One turn moves each row of this set onto another row. After a few examples, where does it send each row asked below?
pezav: -26.4; -35.5; -6.7; -16.5; -7.4; -1.0; 17.3; 14.4; 7.8; -14.1; -4.8; -5.9; -15.8; -13.6; -11.3; -38.6; -2.7; -0.8; 9.9; -13.0
bimu: 4.0; -4.3; 8.5; -29.3; 18.0; -20.4; 24.8; 32.3; -20.4; -4.4; 19.9; 4.3; -17.0; 9.7; -18.1; -3.7; 11.9; -0.9; -4.0; -5.6
zifib: 9.7; -11.9; 6.5; -17.9; -22.7; -0.3; 21.1; 13.3; -3.5; -19.0; -5.7; -11.9; -15.7; -17.1; 1.8; -38.9; 6.0; -16.7; -2.4; -16.4
Nesu: -5.1; -14.8; -15.1; -4.7; 18.7; -34.7; -12.8; 2.1; 2.4; -34.4; 12.1; -6.0; -17.9; 14.3; 11.9; -19.0; 11.5; -3.4; -7.8; -12.2
pok: -20.9; -26.8; -10.6; 3.5; 19.5; -14.9; -1.0; -4.7; 18.2; -27.6; 2.6; 2.0; -8.7; 14.5; 13.3; -13.8; 0.8; -2.4; -4.8; -23.2
val: 18.1; -20.4; -19.7; -16.6; 35.9; -3.8; -1.3; 21.5; -0.7; -30.4; 15.8; 10.2; -0.8; 7.0; -12.2; -20.4; 7.4; 18.6; 5.0; 2.8
Vati: 30.9; 4.1; 0.1; -27.9; 10.4; -13.4; 5.2; 1.1; -7.3; -30.2; 21.1; 11.0; -17.7; -10.0; 11.4; -6.2; 12.8; -1.4; 7.2; 9.9
Subom: 11.5; -4.2; -17.7; -17.2; 28.7; -5.4; 1.0; 0.5; 3.2; -32.0; 17.0; 11.9; -16.1; -6.0; 12.2; -8.3; 2.3; 15.2; 8.7; 16.0
nif: -0.8; -10.7; -6.3; -19.3; 22.5; -6.2; 7.8; 33.5; -19.0; -6.9; 13.0; -2.4; -4.5; 16.5; 12.4; -25.2; 10.5; 7.3; -24.1; 11.6
Dubov: 26.3; -11.0; 20.9; -33.8; -7.6; -5.3; 15.7; -4.8; -2.4; -19.5; 16.8; 17.4; -8.1; -14.4; 14.7; -2.8; 13.3; -16.8; 8.0; -1.4
Gepa: 2.2; -4.3; -19.3; -12.7; 4.2; -13.3; 9.9; 20.1; -5.2; -29.7; 1.0; -17.0; -30.5; -12.1; -9.6; -39.8; 3.1; 5.0; 3.8; -3.1
laga: 11.2; -10.3; 10.4; -3.9; -1.1; -16.4; 6.6; -8.1; 7.8; -28.5; 3.1; 0.0; -8.0; 8.9; 20.3; -10.2; 10.6; -25.1; -10.3; -32.4
gur: -12.0; -14.3; 2.0; -8.3; 26.6; 15.0; 31.2; 22.4; 0.1; -2.4; 2.5; 10.9; -1.9; 14.0; 0.8; -6.3; -5.2; 7.5; -10.5; -8.2
Rizut: -7.9; -32.8; 11.7; -15.6; -9.1; -29.2; -5.2; -2.0; 2.5; -19.2; 10.3; -1.4; -4.2; 11.0; 19.2; -20.4; 17.9; -24.7; -11.2; -22.4
zuf: 9.3; -2.4; 14.7; -13.7; 14.5; 14.2; 36.9; 21.9; -6.2; -2.1; 3.0; 9.0; -2.4; 9.9; 4.1; -3.9; 0.9; -5.6; -15.2; -15.2
Lepa: -11.7; -33.0; 6.6; -24.1; -24.5; -6.1; 16.4; 14.7; -0.3; -11.6; -2.4; -9.1; -13.2; -15.9; -3.1; -42.4; 5.7; -14.7; 2.1; -12.7
nugu: -4.8; -57.4; 7.3; -29.7; 8.0; 4.4; 6.5; 16.1; 6.7; -8.4; 12.5; 20.5; 17.4; 3.0; -8.8; -21.9; 9.1; 0.3; 7.0; -8.6
Fege: -25.1; -39.4; 4.6; -11.7; 3.9; -28.1; 2.9; -4.1; 12.5; -19.4; 9.3; 5.1; -9.3; 10.5; -0.8; -9.6; 6.5; -15.4; 4.6; -29.5
kune: -1.2; -21.9; 12.3; -27.0; 5.3; -2.5; 12.8; 31.2; -18.9; 3.6; 12.4; 1.0; 4.4; 14.3; 17.5; -25.7; 14.7; -6.4; -25.7; 6.0
faru: -16.5; -30.1; -13.5; -22.0; 26.1; -2.7; 2.1; -0.9; 10.6; -21.5; 17.1; 19.0; -11.0; -4.9; 4.9; -8.4; -1.7; 15.7; 16.6; 13.3
kabes: 21.5; -41.9; 21.8; -34.0; -6.7; 2.0; 11.3; 15.1; -3.4; -10.3; 12.1; 17.0; 18.0; -0.2; 0.2; -21.8; 17.3; -13.1; -0.8; -13.1
povi: 8.6; -3.4; 0.1; -8.3; 11.5; -36.5; 4.3; -3.1; 3.0; -33.2; 12.2; -2.7; -22.2; 9.4; -0.8; -3.5; 11.3; -14.3; 2.1; -27.9
tal: 15.2; 1.8; -3.1; -15.2; -9.1; -8.9; 23.0; 15.1; -5.4; -26.9; -2.5; -14.0; -28.3; -16.6; -10.3; -31.4; 3.7; -8.2; 4.7; -15.0
Gobol: -20.9; -48.1; 3.8; -31.6; 4.8; -3.1; 2.1; -1.4; 7.3; -10.4; 17.9; 21.0; -0.1; -7.4; 11.8; -14.6; 5.0; 1.7; 11.5; 12.1
kap: -16.7; -21.5; -21.4; -7.8; 6.1; -0.1; 10.7; 17.7; 6.5; -23.7; -6.4; -11.3; -20.3; -10.2; -4.8; -42.5; -5.0; 9.5; 4.1; -4.2
bidop: 43.7; -3.5; -5.8; -22.3; 23.2; -7.2; 7.0; 18.8; -7.3; -32.1; 15.4; 9.9; -3.9; 2.3; -11.6; -14.5; 13.5; 4.9; 3.9; -6.1
kotuf: -18.0; -27.6; 11.8; -32.8; 12.9; -15.9; 25.3; 30.5; -14.0; 5.9; 19.4; 10.0; -7.2; 10.8; -18.4; -7.1; 8.3; -1.7; -2.2; -5.2
Dapu: 46.0; -13.7; 15.2; -27.9; 1.8; 0.1; 13.2; 15.2; -6.9; -22.0; 12.4; 12.6; 8.6; -2.1; -2.4; -15.1; 17.6; -12.1; -1.2; -13.5
sego: 1.7; -36.8; 20.1; -33.6; -10.9; 3.5; 10.8; -6.0; 4.5; -9.6; 14.4; 20.4; 4.8; -11.2; 21.6; -11.6; 9.0; -14.2; 4.5; 1.9
vama: -4.8; -45.9; -13.3; -19.2; 29.0; 5.8; 1.0; 17.9; 8.7; -19.5; 11.7; 18.2; 9.8; 6.4; -11.1; -22.4; 2.2; 17.2; 7.4; -1.3

Dapu moves to bidop
bimu moves to nif
Now find these:
Lepa moves to zifib
Vati moves to Subom
pok moves to Fege

